In the data rows, 500 means zero.
Some points, one per row:
<462 670  92 520 462 423 345 207 517 456 549 755 652 508 443 269 645 560 492
 414 402 380 196 233>
<503 177 440 488 506 496 708 559 511 294 569 544 701 488 438 762 310 572 339
 597 688 587 415 483>
<345 448 661 352 487 481 468 686 267 595 347 359 271 567 544 763 249 420 254
 552 616 653 752 935>
<464 333 559 470 365 539 582 402 396 373 540 396 614 432 676 531 530 536 507
 590 465 511 678 359>
<454 405 592 497 452 593 420 520 435 489 467 363 517 363 589 504 504 468 536
 572 450 558 734 463>
<509 408 724 502 547 643 478 682 370 463 472 283 503 439 553 699 392 582 391
 648 447 559 809 456>
<615 628 411 485 518 381 370 293 516 623 493 633 412 516 512 264 666 358 761
 444 296 351 398 273>
<350 366 764 506 432 486 658 693 573 509 528 358 456 577 589 687 549 221 649
 592 722 542 559 713>
<476 407 702 351 449 587 559 679 346 528 475 311 360 438 569 627 361 567 368
 562 521 655 796 670>
<592 410 624 542 518 469 588 570 446 477 596 424 274 391 582 589 380 411 458
 693 562 544 683 559>
<454 490 356 418 492 345 509 334 471 493 502 629 568 569 489 423 549 362 567
 496 642 487 170 383>
<453 164 731 525 430 686 549 692 431 359 578 337 533 490 586 696 376 439 419
 669 577 632 795 602>
<344 414 554 539 485 540 526 355 427 559 466 496 624 561 596 687 537 499 549
 630 568 486 468 420>
<396 582 612 446 560 484 584 588 491 540 521 404 435 529 504 569 383 453 460
 447 584 477 568 712>
<448 581 340 552 470 477 400 416 546 467 543 518 547 539 449 242 657 449 591
 445 445 346 294 330>
<486 129 482 578 352 459 586 499 543 203 734 554 758 558 608 632 531 216 664
 830 552 483 437 255>
<592 169 601 534 436 511 700 546 519 350 552 442 501 391 504 682 316 601 313
 616 701 643 670 562>
<527 198 671 617 453 554 576 579 576 270 540 400 710 533 625 625 550 349 599
 698 507 461 525 363>
<356 650 577 446 456 548 350 435 437 698 477 625 309 518 475 338 593 498 514
 282 443 457 562 747>
<625 341 758 389 459 524 670 698 526 486 441 280 356 482 474 709 258 537 297
 519 808 745 796 783>
<510 603 408 483 491 457 519 429 501 476 527 530 580 484 570 416 480 465 517
 467 495 478 459 443>
<418 108 514 631 461 433 659 509 564 197 647 496 902 521 635 699 466 463 608
 833 487 553 378 246>
<700 177 406 661 353 550 670 473 626 310 678 448 662 499 556 554 609 386 696
 587 566 556 366 151>
<527 621 561 473 523 545 497 503 580 722 389 508 324 485 423 378 593 662 562
 299 580 467 481 551>
<512 599 203 542 413 354 354 288 567 382 618 803 676 566 489 232 762 335 724
 478 351 333 203 130>
<447 267 489 546 529 524 572 551 516 319 569 373 820 458 652 630 440 426 452
 751 550 508 463 307>
<554 494 326 637 541 439 577 557 644 352 625 388 656 452 456 352 550 560 590
 521 409 497 298 210>
<498 605 496 444 590 409 497 542 433 544 351 559 459 619 471 644 348 494 337
 483 575 527 431 736>
<515 526 523 507 584 467 515 512 533 564 415 540 410 492 450 481 488 571 492
 476 595 518 450 572>
<560 569 606 466 467 574 619 634 604 559 497 455 406 464 373 545 441 574 430
 454 596 616 477 593>
<635 289 503 526 472 569 550 503 506 284 443 368 632 362 368 577 483 587 530
 537 466 574 513 251>
<555 185 805 473 349 549 771 776 601 384 485 273 569 519 622 695 449 253 554
 610 723 647 731 672>
<451 993 248 316 597 422 239 414 435 859 328 683 365 642 379 254 451 589 304
 205 499 452 318 707>
Then 40 other points, each followed by its number:
<523 704 519 392 462 513 414 451 456 603 499 501 270 455 501 377 550 542 450
 467 506 465 583 590> 0
<452 677 689 418 512 560 549 550 535 692 408 382 269 437 461 487 514 505 529
 297 642 522 617 710> 1
<434 756 341 440 522 555 314 416 417 528 462 638 474 500 491 355 634 571 499
 325 308 383 449 447> 2
<523  92 660 598 384 580 620 648 644 328 564 391 706 502 584 705 581 379 631
 720 553 549 569 439> 3
<333 446 462 453 542 477 372 524 353 559 532 583 392 512 520 554 417 449 336
 574 496 441 619 708> 4
<602 568 532 480 441 530 555 424 608 635 509 464 396 388 415 350 530 614 472
 462 558 547 414 444> 5
<372 347 475 570 523 461 498 543 494 381 497 430 620 588 549 547 492 299 505
 641 545 481 404 436> 6
<646 568 678 381 558 508 667 677 511 566 321 282 434 492 419 771 238 731 259
 488 764 707 588 872> 7
<524 487 610 492 508 563 580 705 478 593 503 497 545 562 472 638 389 542 430
 541 488 562 509 645> 8
<591 769 422 407 602 567 274 379 461 642 263 566 209 447 344 380 501 656 387
 188 400 408 607 733> 9
<385 597 580 403 610 618 333 643 293 625 299 382 259 486 403 595 342 680 231
 327 484 548 829 934> 10
<405 560 220 617 476 387 346 294 538 468 561 675 671 546 485 196 734 407 709
 428 321 300 215 233> 11
<540 622 562 361 606 531 558 506 437 592 379 474 276 465 434 561 315 665 314
 415 588 544 642 740> 12
<559 357 498 510 483 507 658 526 568 479 528 479 521 416 476 561 455 490 589
 496 663 593 450 484> 13
<203 320 521 610 493 454 485 528 425 345 696 417 605 498 582 628 406 437 466
 784 401 445 532 361> 14
<376 638 543 549 418 472 515 578 663 582 558 486 443 625 529 409 749 292 731
 406 596 417 311 549> 15
<518 379 745 417 510 515 719 666 470 414 547 380 432 456 539 724 351 380 456
 631 722 561 700 675> 16
<340 531 445 397 512 372 438 501 317 477 445 540 451 525 494 653 331 464 256
 521 601 570 595 687> 17
<627 840 441 486 608 590 447 453 557 718 466 546 428 487 390 297 474 752 420
 367 413 526 392 539> 18
<397 281 402 653 391 482 691 484 608 265 735 594 698 493 565 425 624 386 739
 570 469 516 285 258> 19
<576 425 621 488 462 509 439 480 475 467 398 414 327 469 517 612 477 537 525
 348 560 522 620 628> 20
<585 369 589 579 525 641 445 438 491 369 465 406 538 441 543 629 487 626 496
 467 374 473 684 451> 21
<546 455 556 615 483 522 600 492 489 486 596 503 505 528 585 532 524 411 582
 577 524 433 498 481> 22
<580 723 505 439 597 442 482 541 433 663 401 392 318 434 500 410 507 549 512
 449 454 443 653 517> 23
<492  77 802 539 362 575 657 624 480 312 590 269 688 513 609 677 447 376 614
 698 612 614 745 505> 24
<518 503 272 604 474 478 462 370 589 490 595 584 625 550 485 272 775 457 566
 442 450 397 347 343> 25
<378 701 447 574 585 442 403 501 498 516 543 517 372 621 548 434 515 301 631
 489 367 393 513 560> 26
<571 458 377 629 505 462 539 416 579 342 583 606 640 510 459 383 637 372 705
 495 393 408 335 260> 27
<445 438 576 491 484 535 633 647 517 556 524 335 497 468 526 520 463 464 532
 515 717 524 570 500> 28
<518 244 502 580 405 541 545 488 499 325 530 402 789 481 591 543 538 504 531
 731 424 590 519 208> 29
<357 220 674 560 432 627 643 645 476 340 631 297 804 579 725 750 479 441 610
 700 565 491 554 544> 30
<383 684 255 511 540 374 503 395 598 426 603 702 850 466 423 361 499 602 538
 540 423 416  84 173> 31
<441  23 566 552 394 539 646 541 498 277 614 326 792 473 619 665 444 425 513
 802 621 582 534 341> 32
<519 768 192 433 513 344 498 359 511 566 531 745 599 463 408 230 560 462 518
 383 431 390 141 329> 33
<401 286 393 525 416 485 512 471 462 303 686 592 707 513 675 599 534 299 593
 759 488 495 448 300> 34
<365 588 385 512 531 405 473 399 495 444 568 694 566 538 574 517 601 314 615
 523 397 408 419 419> 35
<413 499 364 609 499 376 508 446 719 476 656 592 767 494 505 379 646 484 576
 561 653 402 176 233> 36
<485 384 633 548 474 510 662 588 591 393 684 487 657 529 613 631 536 386 614
 623 671 512 479 494> 37
<474 805 426 576 512 492 422 401 565 634 569 698 323 565 508 274 657 337 647
 361 410 331 376 523> 38
<513 786 340 486 576 399 463 504 533 671 477 586 427 538 370 416 548 525 409
 382 549 501 343 511> 39
Which of these numbered points is nearest to each point below, ignoring the 2 directions in which the first points spread most? Its number follows each.
<491 598 605 376 616 486 605 528 476 491 541 592 453 498 487 427 397 497 548
 467 536 409 423 506> > 16
<482 328 541 492 491 564 624 616 556 369 549 495 850 550 522 664 454 370 553
 675 530 491 389 439> > 8
<368 468 452 723 403 548 549 398 601 419 711 645 657 584 528 330 722 392 784
 583 340 440 125 171> > 19
<316 482 543 516 471 548 543 499 467 499 586 572 446 513 587 550 628 430 644
 533 556 518 468 535> > 19
<467 372 531 475 412 438 541 514 505 399 579 499 526 482 597 588 528 312 550
 617 586 507 503 445> > 16
<418 613 627 442 635 451 402 621 383 610 453 432 231 545 514 606 434 440 370
 503 510 481 756 869> > 26
<387 303 764 520 446 469 643 708 644 531 546 431 547 571 539 610 620 223 699
 605 810 525 495 635> > 15
<558 680 591 362 498 560 419 532 355 663 396 402 380 487 495 509 380 562 264
 438 523 571 684 700> > 29
<518 696 328 544 574 395 456 459 540 468 487 619 566 575 468 388 522 522 443
 372 402 453 278 393> > 39
<656 658 669 403 391 623 463 421 553 747 305 424 179 378 325 345 504 850 505
 176 463 599 669 706> > 5
<619 638 401 629 486 621 379 378 540 507 597 621 465 446 453 253 695 626 635
 386 238 413 456 251> > 21
<559 381 615 452 598 575 626 627 466 471 471 396 491 477 497 676 308 662 325
 572 616 629 683 681> > 12
<460 888 270 531 644 400 490 442 437 663 573 592 371 483 377 301 463 685 312
 438 437 449 252 466> > 39
<370 878 383 399 690 353 352 429 356 705 363 696 260 555 534 445 425 535 328
 288 425 390 478 847> > 35
<559 429 555 588 494 655 545 448 575 366 632 523 539 442 511 419 574 637 682
 553 335 417 563 289> > 21
<566 466 509 422 510 490 716 611 492 491 488 429 446 480 392 470 362 592 343
 499 599 603 419 593> > 33
<499 214 621 483 433 594 500 443 421 439 550 423 586 458 587 644 475 614 591
 706 466 641 654 390> > 29
<463 781 418 427 540 569 355 462 442 571 472 588 495 560 490 427 533 564 475
 397 324 447 477 507> > 2
<642 658 451 490 533 551 546 472 595 623 475 596 494 506 401 383 547 732 530
 451 463 536 408 489> > 18
<351 221 423 526 457 462 554 435 440 316 667 631 788 613 604 606 558 306 594
 697 488 478 432 260> > 34
<505 231 647 443 514 503 569 499 385 434 464 435 461 391 471 726 303 702 276
 580 625 592 754 645> > 12
<645 711 375 528 489 458 507 429 686 540 590 611 546 457 414 177 707 355 753
 489 493 431 229 199> > 1
<600 453 450 494 580 491 604 595 464 565 412 414 444 425 537 509 392 606 477
 468 415 651 657 458> > 23
<391 682 310 400 614 302 358 488 332 549 493 607 519 503 545 503 407 415 306
 502 510 497 493 550> > 17
<511 350 624 442 399 545 486 601 471 493 468 298 537 408 529 541 381 631 342
 546 576 584 706 588> > 29
<460 464 901 446 466 526 667 841 597 582 416 232 385 543 500 653 484 350 404
 522 832 530 672 863> > 15
<455 374 570 535 419 456 642 628 701 394 675 409 796 583 542 579 484 497 508
 609 752 656 450 361> > 36
<463 552 576 442 540 633 433 609 398 567 498 423 348 479 436 528 436 586 487
 477 395 491 692 658> > 2
<305 664 259 535 503 388 306 312 416 513 539 694 521 570 477 371 611 392 469
 461 406 371 339 502> > 4
<569 680 231 631 571 477 467 356 575 482 521 636 723 598 469 268 574 512 597
 456 329 378 183 211> > 8
<415 534 195 630 455 521 260 270 526 312 683 763 609 483 487 246 725 416 727
 540 192 283 363  92> > 2
<497 879 502 383 548 423 316 430 441 727 351 505 153 480 377 294 532 543 407
 216 470 403 656 715> > 0
<642 544 492 570 478 519 596 494 565 495 597 561 622 564 610 414 516 532 620
 606 401 515 332 244> > 8
<548 752 415 477 468 492 308 445 529 678 412 671 325 556 362 323 588 533 584
 238 336 449 404 554> > 27
<380 143 765 604 493 652 694 679 542 328 598 312 764 518 682 806 440 459 538
 755 552 607 572 490> > 30
<272 417 353 490 588 371 460 513 485 377 486 587 850 618 501 509 478 320 616
 582 529 362 181 440> > 6
<545 535 694 556 410 597 599 419 571 531 515 498 434 481 523 490 517 558 534
 396 560 421 589 545> > 1
<613 831 428 414 546 513 269 343 554 783 365 602 318 518 404 257 576 661 524
 212 356 412 546 557> > 21
<638 721 327 419 559 466 375 388 489 610 405 590 426 381 460 322 523 558 470
 387 358 486 439 342> > 23
<466 518 405 670 487 510 535 437 640 407 644 609 680 594 529 458 666 405 667
 527 451 384 231 399> > 37
<442 793 513 526 590 486 413 355 561 632 429 668 309 572 500 295 634 375 597
 330 420 319 420 638> > 38
<457 677 475 582 481 532 410 502 615 534 493 585 560 612 499 338 688 429 631
 353 384 377 350 449> > 3
<593 479 497 600 496 479 435 298 564 568 446 568 340 451 471 413 624 552 609
 402 433 426 501 438> > 20
<437 119 577 655 429 487 806 640 576 223 717 401 911 521 640 677 531 365 642
 858 636 563 367 200> > 37
<660 378 688 499 460 685 714 624 515 454 473 320 543 422 481 694 332 685 408
 552 565 683 666 610> > 18
<553 698 419 437 538 437 339 442 458 617 376 590 402 496 387 407 493 603 457
 357 331 449 431 476> > 29
<525 410 730 426 505 494 530 726 331 549 383 241 266 440 485 793 332 566 245
 528 739 733 800 873> > 39
<378 291 585 547 453 517 463 521 524 300 582 460 651 509 573 678 528 331 578
 771 498 461 597 332> > 35
<263 656 442 445 547 464 276 503 308 596 473 555 339 558 536 522 388 430 389
 597 376 434 602 644> > 14
<321 884 268 360 636 380 268 431 372 680 448 660 313 545 455 330 421 467 319
 337 344 408 473 684> > 4
<602 707 592 467 456 530 587 617 716 660 412 555 382 450 344 353 644 599 494
 235 702 490 463 730> > 1
<542 421 384 532 462 484 387 446 603 462 487 529 611 482 456 376 626 570 636
 445 464 505 330 388> > 3
<606 360 674 477 405 630 529 574 574 463 495 452 404 454 582 647 497 517 595
 474 627 529 647 548> > 20
<722 106 712 558 454 652 733 631 579 327 565 290 661 458 458 762 335 672 519
 671 542 693 620 479> > 18
<477 550 568 515 549 583 600 647 590 538 567 408 532 485 524 489 581 449 555
 540 611 537 495 454> > 28
<667 321 857 423 444 628 489 588 506 535 416 308 289 470 536 628 433 523 486
 464 583 597 883 784> > 20
<533 455 448 536 422 473 560 433 590 543 516 471 551 409 517 378 577 641 576
 400 530 531 388 369> > 5
